In the rows, zero is written as 128.
One turn moves each row of this set onto another row. After a few examples, where does it send each row asked below?
zadi: [121 107 166 133 150 130 119  95 117 131  96 132 148 135 143 142 134 154
 116 152 140]
kebo: [133 138 101 122 146 107 138 137 141 119 111 109 120 128 136 122 170 151
 118 153 124]
Nul: [120 117 168 119 128 142 122 109 105 149 105 145 137 131 130 125 167 134
 146 124 136]
zag: [118 154 118 128 131 147 101 118 103 123 123 116 151 102 115 120  92 147
 129 132 130]
rono: [141 132 130 125 126 119  94 102 148 112  93 124 148 155 119 143 133 126
 127 149 145]
nit: [150 112 112 136 184 116 135 113 123 132 100 114 159 158 140 120 136 149
 131 149 103]
daz: [140 106 127  92 128 130 107  81 128 128 140 134 154 134 134 141 107 104
 134 115 127]
bukos: [109 143 130 128 141 113 115 155 146 127 128 128 144 156 134 107 136 155
 110 144  82]
Nudi: [124 118 151 126 135 133 138  89 120 119 114 113 157 171 108 139 133 121
 157 118 116]
Pufak: [118 135 110 113 146  92 119 145 137 138 150 123 144 123 137 114 145 106
 137  92 125]
maf: [150 110 110 123 145 123 158 121 121 140 118 119 138 114 170 138 118 153
 113 109 109]
rokan: [144 106 112 115 148 129 141 112 104 168 125 124 153 112 154 127 121 119
 138 109  94]
telim: [141 102 155 138 144 128 114  87 135 143 125 139 153 129 117 136 110 103
 164 115 116]
mamus: [110 140 132 128 134 124  89 135 169 125 101 144 138 150 119 114 116 153
 110 131 116]
radu: [121 128 106 156 123 128 121 164 129 139 122 124 135 134 140  96 132 152
 115 131 109]
tis: [103 122 160 119 138 139  91  86 150 147 135 137 152 130 105 113 115 141
 125 133 103]
bude: [144 132 107 152 137  94 146 136 139 140 112 105 148 129 143 127 122 161
 147 119 120]
Gurer: [140 119 162  97 143 129 113 165 126 144 133 124 131 128 111 108 120 145
 110 129  99]
tepiz: [131 108 133 117 165 105  91 109 127 164 105 141 146 130 135 153 144 153
 112 143 122]
galob: [131 107 125 138 163 118 160 127 127 150 144 120 127 106 134 111 144 135
 160 121  95]
Dubug: [129 109 149 110 152 142 109  94 138 124 127 136 126 136 109 129 151  94
 133 151 119]
Zosak: [108 130 143 129 132 120 147 126 123 109 134 115 149 125 144  96 135 104
 145 100 141]
Rumo: [113 108 135 149 121 143 121 118 110 156 155 117 145 112 123  91 132 139
 129 135  95]
tebuz: [161 107  85 124 160 107 125 113 144 133 119 138 116 115 141 119 142 140
 120 124 118]
Suzin: [136 131 100 124 132  89 139  92 119 127 119 122 153 127 135 114 122 124
 153 114  89]
rad: [110 150 137 102 138 147 104 140 107 115 127 126 119 114 106 127 125 124
 108 136 101]
semud: [100 135 127 129 146 155  79 113 142 132 127 132 143 148 109 119 131 133
 111 150 118]
fipu: [134 131 120  89 140 124 134 131 135 136 110 116 147 167 140 156 142 167
 124 121 124]
Notop: [124 115 136 145 111 113 134 138 134 151 132 130 140 114 137  89 118 157
 125 113  95]
kosov: [139  89 117 108 146 142 135  91 115 133 123 130 147 106 145 111 110  96
 132 120 119]
Kopem: [132 114 164 137 130 139 127 122 118 131 156 133 137 138 147 134 138 135
 148 104 150]
Fevi: [118 112 128  75 141 143 109 104 129 129 116 124 156 160 115 131 131 106
 146 131 135]
buk: [124 117 127  82 140 137 128 115 148 103 110 119 141 164 132 144 130 142
 115 133 147]
deka: [140 117 141 104 162  96 115 136 161 130 107 125 143 167 118 129 146 152
 141 151 117]
Raza: [132 136 143 133 127 134 105 158 115 124 105 120 152 140 112 129  87 138
 113 123 124]
vig: [128 117 110 104 160 136 161 146 122 138  91 110 140 138 153 128 146 158
 123 125 116]
nus: [109 127 112 112 168  90 110 116 130 138  86 123 153 113 132 117 138 127
 111 143 112]
golob: [134 113 122 111 111 123 130  94 139 116 134 137 112 123 112 134 144 113
 144  97 131]
Govag: [131  84 104 132 164 124 137 114 125 115 150 124 136 138 122 115 118 114
 161 119 125]
sizut: [113 104 134 148 116 153  98  99 133 152 132 135 145 107 113 100 113 137
 130 124 127]
lusut: [153 119 148 122 142 127 108 139 119 152 127 112 164 117 118 100  86 167
 131 119 123]
kupe: [147  94 133 124 157 153 123 114 144 127 114 129 120 158 118 143 154 141
 123 130 143]
Tuli: [127 133 140  91 153 138 109 127 113 145 150 121 129  93 114  99 125 154
 124 137 104]
rofo: [141 142 131 119 117 137 113 139  98 131 119 102 143 110 119 102 128 145
  99 146 119]
Baf: [117 123 108 130 170  81 117 134 143 122 137 111 152 126 147 125 111 127
 109 124 129]
bok: [121 126 154 105 161 136 104 141 131 139 135 141 138 121 105 126  85 148
 142 117 111]
gad: [137 120 120 156 127 138 135  92 116 128 129 122 128  93 135 131 132 109
 142 118 123]
vukem: [152 137 130 117 131 116 129  92 139 134  82 124 138 147 128 143 155 152
 113 121 107]

Kopem turns into tepiz
rofo turns into zag
Now find these:
deka turns into galob
fipu turns into rokan
vukem turns into Suzin
tis turns into bukos

One turn moves each row of this set onto another row. After a few examples, where does it send each row asked below?
pigu: [123 118 152 115 160 119 101 123 138 161 120 115 129 109 137 122 163 138
 140 110]
bonu: [121 138 160 116 108 132 116 157 128 131 123 174 146 133 110 138 143 125
 150 121]
sez: [150 159 117 150 125 162 134 140 138 149 104 131 133 126 117 155 137 152
 113 135]
Roz: [154 163 120 150 127 158 129 142 136 147 101 136 123 125 114 154 128 152
 117 128]
dibif: [120 134 159 118 104 127 106 155 125 134 123 172 136 135 107 147 139 113
 145 126]
fave: [144 101 137 136 103 111  84 125 129 154 152 137 123 126 153 103 112 132
 114 128]
Bino: [117 123 156 113 162 126 109 129 134 162 130 111 123 109 139 131 162 138
 130 113]
sobo: [118 132 164 122 107 130 110 152 122 131 129 173 144 135 103 133 137 118
 148 126]
pab: [153 157 117 151 125 157 140 138 138 150 102 143 122 126 119 151 120 154
 110 125]
telek: [139  96 144 130 110  98  88 123 129 153 150 128 126 126 144 109 106 126
 124 135]
gesot: [124 135 164 119 107 131 113 156 126 129 126 169 142 135 113 144 137 118
 151 116]
sonab: [121 113 153 115 155 124 100 115 143 167 118 121 129 109 139 132 160 139
 138 118]
mot: [ 95 147 139 101 146 134 113 154 136 134 128 106 157 107 125 135 110 133
 132 138]
darof: [144 104 141 137 108 101  85 128 126 154 149 129 139 114 153  99 107 132
 117 130]
poz: [139 121 102 135 142 149 141 132 144 130 135  94 153 127 135 130 116 147
 109 150]
gufu: [138 145 124 136  95 120 100 139 154 152 141 161 146 132 104 117 111 140
 120 162]
sogos: [134 108 147 141 104 100  80 125 125 150 148 137 128 120 147 106 105 126
 119 132]
rif: [162  90 109 141 108 134 114 119 134 129 135 140 113 129 152 132 152 122
 115 120]
Pil: [144 127 102 128 142 153 143 133 131 129 128  97 155 133 126 133 120 146
 106 146]
lonog: [135 120 112 137 146 140 143 128 131 128 130  92 160 129 138 128 115 144
 105 148]
sazek: [104 149 131  95 147 121 105 150 131 122 129 113 158 100 125 129 115 130
 126 137]
Letu: [138 138 123 137  83 120  94 136 143 146 135 156 138 137 103 128 103 135
 124 167]
teve: [138 134 126 146  91 118  98 133 149 145 137 158 141 141 106 120 112 131
 118 169]
limov: [125 117 157 117 164 127 103 121 139 162 124 114 124 116 137 129 160 141
 138 114]
supiv: [164  98 102 143 107 132 115 123 145 125 133 138 116 127 152 136 154 118
 121 119]
nake: [157  99  99 146 109 133 111 118 141 127 136 140 111 124 148 124 146 118
 112 119]
Gid: [ 94 153 131 105 147 129 115 147 138 124 127 110 155 107 124 138 115 128
 123 146]
sava: [149 168 115 149 124 161 137 140 125 141 108 130 131 125 112 150 128 153
 108 129]
ruvim: [116 119 154 113 162 125 106 119 137 160 131 109 130 110 133 125 162 133
 134 119]
Nef: [163  98 101 142 108 127 117 117 146 132 129 134 121 123 154 127 151 115
 122 113]
garus: [157 100 102 138 108 131 120 113 147 133 129 135 116 122 160 142 147 113
 119 116]
Lidiv: [148 115 104 132 141 138 144 131 137 128 131  99 166 129 129 125 114 138
 103 146]
kuvuz: [118 135 162 113 111 133 123 148 124 133 122 176 141 137 114 143 139 125
 152 127]
Nukek: [101 149 135  91 154 132 112 144 132 130 128 103 147 105 125 135 119 124
 126 131]
petu: [137 140 132 136  87 125  90 142 146 156 138 163 137 140 104 122 117 130
 124 158]
kise: [158 162 114 150 125 155 137 142 139 147 100 140 123 129 112 144 129 152
 112 126]

fave turns into Pil
garus turns into pab
supiv turns into Roz
Now find these:
Bino turns into rif
sazek turns into darof
mot turns into telek
nake turns into sava
Gid turns into sogos

One turn moves each row of this set onto another row. After a few examples, where does it send each row asked below?
Bafu: [132 144  91 143 119 122 120 116  96 188  94 169 154 111 102 140 114 116
 159 150 122 129  82 137 149 116 150 142 137 167]
Lod: [141 137  64 118 144 144 109 133 117 151 122 176 141 131 135 182 108 121
 144 130 104 140 103 137 132  79 146 138 130 148]
tefak: [128 110  78 144 113  66 119 142 111 141 115 144 157 105 151 150 109 141
 109 173 102 106 129 141 119 125 131 153 134 162]
keb: [149 145  58 100 102  79 103 124 123 121  93 161 148 122 129 148 108 101
 133 145 132 117 130 133 108 160 156 127 131 162]
Sir: [152 144  70 133 108  68 117 137 114 145  97 142 163 119 131 166 131 128
 124 161 102 134 125 130 139 146 151 135 125 107]
Vir: [127 127  96 139 112  86  97 119 123 102 132 152 123 124 146 132  84  89
 141 142 105 109 117 133 148 138 114 155 123 122]
ved: [172 119 108 133 121 108 128 120  95 128 138 156 164 120 154 132 122 146
 161 151 123 102  99 110 119 116 142 155 170 144]
gefot: [143 128 121 138 125  74 126 135 124  87 115 146 138 117 140 105 109 121
 138 134 115 111 113 143 133 111 132 143 132 133]
bega: [126 140  75 159 134 136 131 101 110 188  95 160 144 109 121 136 111 117
 138 152 118  96 111 123 129 134 163 151 134 155]
bogi: [160 158 107 133  97 123 143 102 132 159 100 194 160  99 124 172 119 142
 148 141 125 132  92 134 138 141 144 152 123 137]
goga: [149 118  87 137 121  96 113 108  89  99 138 159 142 103 132 137  97 121
 155 149 112 108 124 109 134 133 139 133 116 102]
geliv: [148 126 125 104 105 135 123 116  72 147 103 134 144  95 122 149 113 115
 145 115 100 109 122 149 123 115 134 137 137 170]
Bezik: [133 125  95 135 112 109 126 128 111 191  96 174 157 145 134 142 139 111
 137 147 128 100  86 123 138 106 148 141 148 157]
Peli: [172 148  78  84 131 119 122  99 117 117 141 158 134 104 134 155 114 122
 157 154 121 104 106 153 144 109 101 146 130 172]
zul: [116 123  81 133 103  84 125 155 110 141 118 155 161 105 118 147 123 124
 125 169 116 132 128 161 139 125 119 133  87 149]
rivu: [153 148  97 111 172 149 122 137 121 101 132 167 144 109 140 164 111 115
 130 153 109 111 122 135 139 134 118 142 142 164]
Gafos: [126 163  85 127 113 115 138 104 134 169 104 170 126 116 134 178  95 135
 140 140 106 111 104 142 110 151 132 173 154 152]
kezut: [137 142 137 144 171 135 119 133 130 134 112 162 144  96 133 120 104 111
 135 142 120 115 132 143 140 132 135 145 133 161]
zazi: [118 133  89 122 115 117 110 102 103 140 146 167 134 119 125 151 119 104
 170 159 124 110 112 146 158 107  92 166 126 161]
pura: [150 115 128 115  95 121 106 110 107 151 117 109 133 117 156 152 120 116
 126 122 114  82 110 148 140 128 142 147 140 132]
Mozun: [113 115  80 108 126  86  91 136 128 112 103 162 144 117 144 153 110 123
 104 171 141 106 121 145 140 144 152 131 122 165]
lok: [153 130 102 120 149  89 119 139  83 110 118 163 124 124 126 134  88 112
 145 139  99 133 131 114 154 137 135 119 129 143]
rutap: [128 118  54 130 100  93 102 119 118 108 113 155 136  96 127 143 109 139
 129 162 148 106 118 149 133 157 128 118 138 165]
laz: [175 146 104 100 132 120 121 143 127  97 137 151 159 124 147 152 125 131
 147 145 121 115  81 143 123 121 120 144 168 141]
som: [149 131  59 141  80  75 115 129 111 147 105 143 148  98 134 137  97 136
 128 157  97 132 111 145 140 157 112 135 140 143]
fek: [144 138 129 111 126 105 121 138 133 182 119 189 145 132 137 194 109 127
 132 148 135 121  97 135 141 134 148 140 125 150]
Davu: [142 122 129 111  85 131 125 129  89 132 101 132 146 127 141 150 140 114
 127 124 102 112 100 150 163 114 125 151 138 154]
vov: [132 121  99 119 102 127 153 133 131 177 136 185 129 124 137 158 114 149
 134 144 145  97 107 150 119 142 118 126 120 152]
Vepi: [145 143  58 135 110  79 110 135 111  99 107 142 146 125 123 160 122 130
 136 162 138 128 115 133 142 160 160 138 144 163]
pez: [102 137  80 154 122 135 125 135 118 184 113 141 139 137 123 134 115 120
 139 159 126 108  84 142 139 142 159 152 132 126]
Guzek: [140 127 116 137  97 157 116 129  92 139 124 113 137 106 129 151 114 112
 138 120 111 109 113 148 144 158 134 133 132 124]
vesir: [131 148  92  94 138 127 133 107 120 142 117 150 140 125 129 130 142 126
 157 146 125 103 120 141 126 122 146 142 116  84]
ruv: [164 150  96 102 117 119 118 132 116 157 121 152 121 148 148 117  91 103
 151 136 104 130 103 130 164 162 121 140 150 138]
Fam: [141 136 110 122 122 143 126 113  74 142 117 119 136 117 128 174 126 107
 136 131  99 103 138 133 147 133 154 155 117 148]
mafe: [150 133  91 129 122  77 113 145 127 163  97 157 157  97 128 144 107 107
 116 146 111 124 149 143 118 149 137 110 108 141]
vub: [158 150  90  89 146 145 115 120 127 110 149 144 148  98 131 151 109 129
 154 158 129 110 102 154 123 135 135 137 114 112]
fepa: [173 121  72 126 124 137 128 122 136 153 118 175 137 120 154 143 113 140
 132 120 120 118 103 143 133  78 136 120 132 167]
Vin: [181 152  85  93 129 133 117 120 149 119 137 152 132 134 165 145 107  98
 130 144 114 100 107 140 146 151 115 144 133 139]
baze: [141 124  97 142 102 120 126 126 128 199 112 151 140 131 137 108 110 122
 137 146 140  97  80 144 140 132 152 132 131 150]
pona: [149 137  54 149 127 148 117 121 153 146 131 149 131 132 160 161 108 123
 132 121 113 108 106 141 114 106 146 147 137 124]
kimat: [170 148  65 148 133 157 116 117 134 148 130 158 139 104 136 152  84 127
 148 127 112 142 103 144 139 110 159 138 111 147]
nem: [132 149 100 141 120 119 161 136 127 155 129 148 127 128 135 158 106 170
 134 160 129 118  92 155 136 148 150 168 129 158]
dore: [152 137  75 132 120 130 111 143 148 149 134 141 125 139 149 149 105 138
 141 128 122 136  75 168 149  91 139 139 136 144]
Kab: [135 132  78 101 100  97 110 140 123 103  93 171 166 110 126 133 119 119
 125 158 143 133 110 147 132 148 157 123 103 148]
Nepi: [134 131  86  98 123  74 134 119  99 109 112 161 117 131 123 123 121 112
 151 131 109 110 133 138 137 104 112 125 119 133]

ruv turns into vesir
goga turns into lok
rutap turns into Vepi
Now find these:
baze turns into pez
Guzek turns into Fam
Vin turns into vub
pona turns into kimat
Gafos turns into bogi
tefak turns into som

One turn moves each row of this set onto another row. After a few examples, where does it send each row asked below?
lomu: [134 122 142 117 137 124  97 135 115 128  94 138 155 104 105 140 154 139
 135 162 140 102 142 124 135 142 145 138 121 138 134 142 110 149]
roge: [138 111 142 107 145 120 115 134 114 123 113 139 153 107 132 150 147 114
 130 165 128 103 146 133 125 145 149 134 121 137 136 162  93 146]
feruf: [100 104 149 117 133 103  94 117 112  95 112 141 138 120 124 145 128  96
 127 144 148 130 135 151 109 150 144 130 121 146 125 132 132 141]
sapu: [136 124 129 103 138 118 110 149 116 123 106 130 147 106 135 165 138 123
 136 171 144 109 139 139 131 138 150 127 119 140 130 165 113 146]
pipaz: [142 133 119  80 132 102 130 139 140 121 112 102 151  97 153 165 131 154
 135 151 142 130 139 127 137 120 107 113 126 134 116 127 119 131]
nub: [137 161 118 124 128 127 153 128 126 153 150 132  86 139 128 130 118 148
 141 106 107  99 117 157 128 139 151 137 135 125 127 140 117  86]
Konid: [112 126 122 142 137 137 138 128 117 150 152 133  86 142 140 117 117 141
 141 101 107 114 124 167 138 129 161 139 127 115 136 140 118  91]
gokor: [140 159 113 131 128 131 154 123 125 154 139 129  88 137 122 124 118 146
 139 112  96  97 123 144 134 141 149 127 139 114 127 135 119  85]
netof: [101 118 133  95 107  91 106  98 144 129 120 118 145 114 154 142 143 136
 114 122 151 134 138 123 113 117 102 109 141 133 112 101 120 131]
kalu: [112 137 122 143 133 134 137 126 116 152 151 139  94 143 135 110 112 134
 133 101 100 105 128 170 128 130 161 133 133 114 134 140 114  92]
redul: [140 128 128 106 132 123 106 141 126 137 101 147 150 132 131 146 150 121
 128 173 141 114 140 135 135 120 167 128 115 137 134 159 109 138]
Bebiv: [134 153 117 134 128 129 154 125 133 158 148 128  86 135 132 123 126 146
 143 109 106  97 120 146 136 146 148 135 135 115 139 138 123  89]
gatu: [112 139 122 139 141 130 142 123 120 131 151 124 102 140 134  98 101 144
 128  80  96 118 123 162 118 121 148 136 133 120 128 116 113  99]
kimob: [100 117 146 120 118 100  87 100 122 114 109 138 147 130 127 140 148 105
 110 126 144 119 133 127  92 140 131 129 137 140 125 123 123 151]
rar: [119 141 122 131 140 128 137 131 112 127 149 120  90 144 131 110  96 150
 131  79  99 119 117 163 121 128 146 140 130 132 121 124 113 102]
toraz: [114  99 147  91 129  89 125  97 139 104 129 115 147 104 153 135 131 133
 122 125 133 145 144 133 124 131  96 115 128 133 111  95 114 121]
Relen: [132 106 103  95 139 107 128 135 148 117 112  94 170 101 148 152 135 157
 121 146 139 121 135 131 129 104 123 131 112 123 132 126 105 134]
Miduz: [124 123 132 110 137 123  94 134 113 128 103 132 161 122 133 154 152 122
 119 145 142 111 138 128 106 115 156 135 130 136 131 154  98 159]
Sinu: [117 133 117 138 134 136 137 124 111 150 144 135  84 142 130 117 109 138
 138 107 100 110 129 166 138 131 164 127 134 116 126 140 115  84]
ped: [140 117 130  97 137 117 109 139 128 130 101 109 163  98 134 145 140 178
 132 146 129 126 145 121 150 112 111 124 120 127 120 122 107 140]
bovof: [ 97  94 130 124 118  94 103  99 139 110 116 132 148 119 119 141 142 103
 112 149 149 107 132 145 110 154 139 136 116 134 140 126 129 133]
Benu: [134 162 114 129 137 128 159 126 132 139 146 117 104 134 130 106 110 155
 132  86  93 106 119 143 118 129 139 135 137 117 131 117 113  98]
geke: [139 159 115 127 141 130 155 124 123 131 137 114  97 136 117 109 107 154
 135  89  93 109 118 137 121 133 142 133 138 121 123 113 115  96]
tipad: [134 162 114 135 130 131 154 128 129 159 148 132  98 136 132 119 121 144
 135 107  97  92 124 151 128 136 150 132 136 113 135 140 114  93]
buse: [106 103 160 123 123 106  90  98 120 116 105 151 146 119 108 135 153 118
 127 145 145 127 139 141 123 148 133 135 123 135 126 112 135 125]
dof: [132 114 112 116 136 113 113 135 134 116 104 117 164 111 120 152 144 127
 117 160 137  92 132 128 118 138 149 143 111 133 146 154 108 151]
ramep: [148 143 116  81 123 106 130 136 155 137 108 114 151 112 147 137 140 158
 127 155 142 126 140 113 145 109 123 111 124 136 117 120 109 131]
Sizub: [105  92 161 117 132 100 103  98 117 100 123 146 142 119 129 134 138  95
 119 140 135 126 142 143 110 156 133 130 124 141 127 125 115 134]
Dipa: [111  98 148 105 124  99 102 102 132 118 109 121 153 113 136 140 142 154
 127 130 136 151 141 138 139 118  99 122 123 124 114  91 133 115]
dusam: [108 113 141  95 126  86 115 109 136  92 119 112 143 109 143 144 122 129
 127 125 146 151 133 138 115 133 103 117 128 140 110  94 137 125]
Nubun: [137 165 119 121 134 124 154 130 127 134 148 117  91 136 124 114 107 156
 137  86 102 106 113 146 120 138 139 139 136 133 124 120 113 100]
vota: [112 118 136 100 117  89 110 107 148 105 112 117 142 132 142 118 121 137
 110 122 135 149 136 123 124 122 106 112 122 143 109  87 130 131]
Tet: [ 97  88 120 104 120  89 117  99 154 109 126 110 154 109 147 141 133 135
 115 133 152 136 134 146 122 119 113 125 116 125 125  99 126 115]
Rolan: [148 120 130  82 141 108 138 134 136 127 120 108 159  92 155 152 141 152
 132 152 128 123 146 122 139 119 113 118 125 129 120 132  91 133]
Dimud: [125 126 118  87 127 114 113 132 136 144 113 113 158 105 160 157 150 155
 125 143 149 126 142 124 126  93 126 116 136 128 117 133  96 140]
vofa: [104 104 147 124 127 106  86 110 120 105 104 149 141 150 126 126 134  99
 110 140 134 138 136 144 114 133 151 131 115 144 125 126 129 139]
karof: [118 138 123 135 133 131 136 131 110 145 151 136  85 148 137 125 108 141
 135  98 103 114 121 173 130 129 157 139 130 124 125 144 116  89]
boki: [138 157 119 132 138 129 158 127 132 134 143 112  95 135 125 108 114 156
 138  86  98 106 114 133 122 142 138 142 134 121 136 117 119 105]
supu: [117 134 120 135 146 135 139 125 110 127 142 121  94 141 124 102  98 145
 134  86  95 123 122 159 123 123 156 134 132 123 121 117 112  95]
Bonuv: [116 131 123 140 148 136 141 129 117 125 147 117  96 142 132 102 103 149
 136  79  98 124 118 153 123 125 151 145 128 122 133 118 115 106]

geke turns into supu
buse turns into lomu
Now find these:
dusam turns into feruf
Rolan turns into toraz
Tet turns into bovof
redul turns into ramep
gatu turns into kalu
Bonuv turns into Konid
Dimud turns into netof
karof turns into nub

